In the data rows, 128 means zero.
Some points, one per row:
[149  97  96 197 126 143 110 122 175  98 120 158  54 127 130  86 163 118 164 106 135 110  57  68]
[108 141 142 133 140 134 122 128  85 161 127 126 111 104 141 173 125 157 111 129 131 117 127 128]
[148  71  74 193 100 195 116 129 167  91 129 166  69 136 145  70 164  87 109 115  87 136  70  79]
[142 122 120 151  57 132  95  81 139 179 103 144 126 139 153 114 131  96  85 121  93 128 145 122]
[117 135 109  82 119 155 150 137 119 131  74 139 102 111 173 171  94  99  90 107 128  94 143 115]
[144 114 114 154 144 111  99 106 137 134 123 147 114 111 138 119 144 139 137 132 133 138  81  88]
[138 100 135 100 119 120 147 148  95 159 120 100 124 142 104 148 125 137 156 141 148 128 152 127]
[108  90 133 139 147 132 109 141 129  80 144 145 121 142 151 114 118 107 156 116 171  99 148 133]
[149 140 164 127 130  90 131 136 113 147 136 150 140 100  98 156  89 131 126 151 122 116 161 168]
[143 148 145 125 114 117 122 138 134 155 105 116 125 147 129 117 139 119 164 142 106 153 140 109]
[ 98 116 122 135 133 125 101 117 134 140  95 153  86 122 129 117 113 140 107 124 118 151 112 118]
[147 163 141  80 134 112 137 121 109 140 115  54 153 127 137 143 116 169  78 118 135 145 173 158]
[160  95  93 150 123 120  99 113 131 117 148 184 120 122 115  97 131 125 133 123 154 130 123 141]
[ 88 135 136 133 128 175 138 139 145 118 113 119 135 146  99 147 110 118 142 101 142 177 115 129]
[125 161 131 160 149 135 138 103 110 143 130 135 129 108 146 102 168 134 118 114 152 126 100 144]
[147 125 150 156 148 111 133 130 127 135 205  68 148 113 109 111 134 173 119 162  89 121 145 137]
[126 132 144 145 102 131 112 113 114 117 135 136 125 138  96 113 123 136 128 114 135 108 131 144]
[141 122  97 117 145 104 120 133 133 151 174 103 144 130  94 157 117 152 121 136 120 136 145 157]
[128 115 102 146 110 127 117 116 129 126 104 120 166 132 158 125 132 120 123 107 121 153 108 104]
[ 91 156 126 135 107 111 139 130 148 102 126 133 103 137 136 135 127 100 128 123 115 109 117 150]
[138 109 133 116 126 107 117 140 124 131 146 147 121 142 112 138 134 177 116 122 153  90 163 163]
[108 150 163 128 129 101 135 109 117 168 124 118 161 101 155 156  90 131 135 119 109 155 179 133]
[164 180 174  75 158 107 162 131  73 185  82  51 163 102 158 213  82 109 137 132 153 158 175 116]
Here are 12 more points, each followed by its number:
[138 138 141 125 126 121 134 164 149 142 121 106 112 114 131 161 123 151 133 146 132 126 140 139] 0
[137 167 131  93 170 117 143 110  97 149 118  56 155 121 144 151 118 163 121 135 132 124 179 153] 1
[135 108 128 166  97 103 113 133 146 148 141 137 124 161 113 101 155 165 111 119 129 142 124 127] 2
[121 143 135 103 156 147 148 158  84 132 130 114 133 113 150 181 131 158 149 129 146 151 130 138] 3
[ 87 111 140 164 156 169 155 123 103 120 112 146 118 125 151 123 119 128 167 134 132 109 119 107] 4
[133 128 131 134 160  73 131 154 131 161 165  92 180 139  86 136 127 183 125 120 168 125 148 152] 5
[120 143 111 178 131 110 100 134 125 157 162  73 158 132  99 169 129 185 104 112 112  84 177 155] 6
[185 129 125 126 155 145 138 117  98 119 123  97  98 101 129 144 120 166 140 147 146 135 123  86] 7
[110 179 158 125 121  82 105  89 118 170 171  74 141 134  86 130 128 180 116 133 157  90 193 135] 8
[129  89 104 161  95 142 125 113 154  84 106 162  61 137 132  99 134 102  99 128 137 150  85 117] 9
[108  96 127  98 132 122  96 135 118 131  82 110 138 124 124 145 118  98 122  73 127 139 130 148] 10
[172  98 121 126 100 136 175 107 156  69 146 208  82 112 129 103 152  89 103 149 113 142  67 149] 11
Which of these numbered points is nearest to each point below, looking only along the 2 directions in which the first points spread most? Its number follows each.
[132  77 107 148 121 130 108 116 177  90 155 184 154 157 150 115 184  92 156 119 124  75 122 138] > 11
[ 89 110 146 109 158 106 112 117  82 131 124  97 172 149 120 126 143 103 132 117 121 112 141 122] > 0
[ 90 161 134  99 173  66 125 111 102 128 162  71 195 114  74 140  90 173 125 118 163  97 201 139] > 8
[120 101 138  95 143  75 132 109  97 153 144 106 131 152  87 140 121 172 118 138 118 122 110 138] > 6
[153 147 134  90 116 130 107 133 118 164 116  93 149 108 144 149 107 106 124 127 154 153 162 125] > 3
[ 97  60  89 139  89 186 150 123 181 119 110 173  97 135 159  99 108 124 131  92 142 122 102 102] > 9
[ 84 136 102  88 115 127 139 160 131 163 137 114 124 136 115 141 123 163 133 130 145 115 159 152] > 0
[131 133 111  91 121 123 130 135 120 137 127 105 160 124 124 108 118 115 152 141 116 124 155 131] > 0
[160 109 155 124 155 128  94 131 148 145 127 146 144 110 122 135 109 138 135 118  96 141 111 155] > 7
[138 147 113 117 142  89 149 179 114 123 136  98 149 105 104 149 159 130 116 142 148 141 116 128] > 0
[110 107 129 148 134 129 132 137 161  85 185 157 139 125 101 120 118 128 141 143 107 141 150 109] > 2
[110 152 135 172 109 143 120 131 149  99 189 136 113 123 109  62 164 161 104 143 121 125 161 120] > 2
[137 187 108 131 101 156 150 132 109 148 126 109 166 111 112 144  96 146 117 117 127  95 192 160] > 3
[163 142 125 121 112 149 118 112 124 135 153  98 128 112 154 138 132 126 119 165  96 111 121 136] > 7
[111 142 144  95 167 120 142 130 119 155  83 153 137 149 162 161 143 103 132 125 120 132  90 126] > 10
[149  96  98 126 130 158 136 139 173  72  89 179  82 155 137  83 154  89 156 125 131 144  84  64] > 9
[115 160 167 107 119  71 127 138 129 119 201 108 157 117 101 137 137 174 116 151 141  88 155 144] > 5
[104  74 111 126 115 153 167 144 140 121  99 142 104 146 100 159 138 119 159 125 147 107  97 116] > 4
[ 86 127 121 138 129 135 134 146 128 149  83 128 146 110 129 187 123  89 121 138 147 130 101 113] > 10
[149 124 151 119 131 153 113 134 153 130 116 129  82 135 107 119 134 133 105 136 114 150 109  95] > 4
[141 128 128 169 163 143 116 146 161 109 167 149 127 107 120 129 141 139 118 105 114  79  98 113] > 2
[155 124 114 123  92 113 134 120 171 117 155 135 156 121 134  98 117  91 133 112 131 164 154 155] > 7
[116 175 146 121 136  89 121 139 128 161 155  91 131 144 110 128 117 139 107 116 162 138 168 191] > 8
[154  70  92 160 112 175 162 115 158 111  99 175 100 122 168  93 118  62 150 104  78 150  39  89] > 9
[ 96 206 122  88 147  78 164 121 100 121 132  48 138 117 153 105  94 128 109 104 154 132 188 194] > 1
[121 113 169  96 131 122 113 127 104 147  94 139 125 129 151 157  89 147 117 108 115 165 114 118] > 10
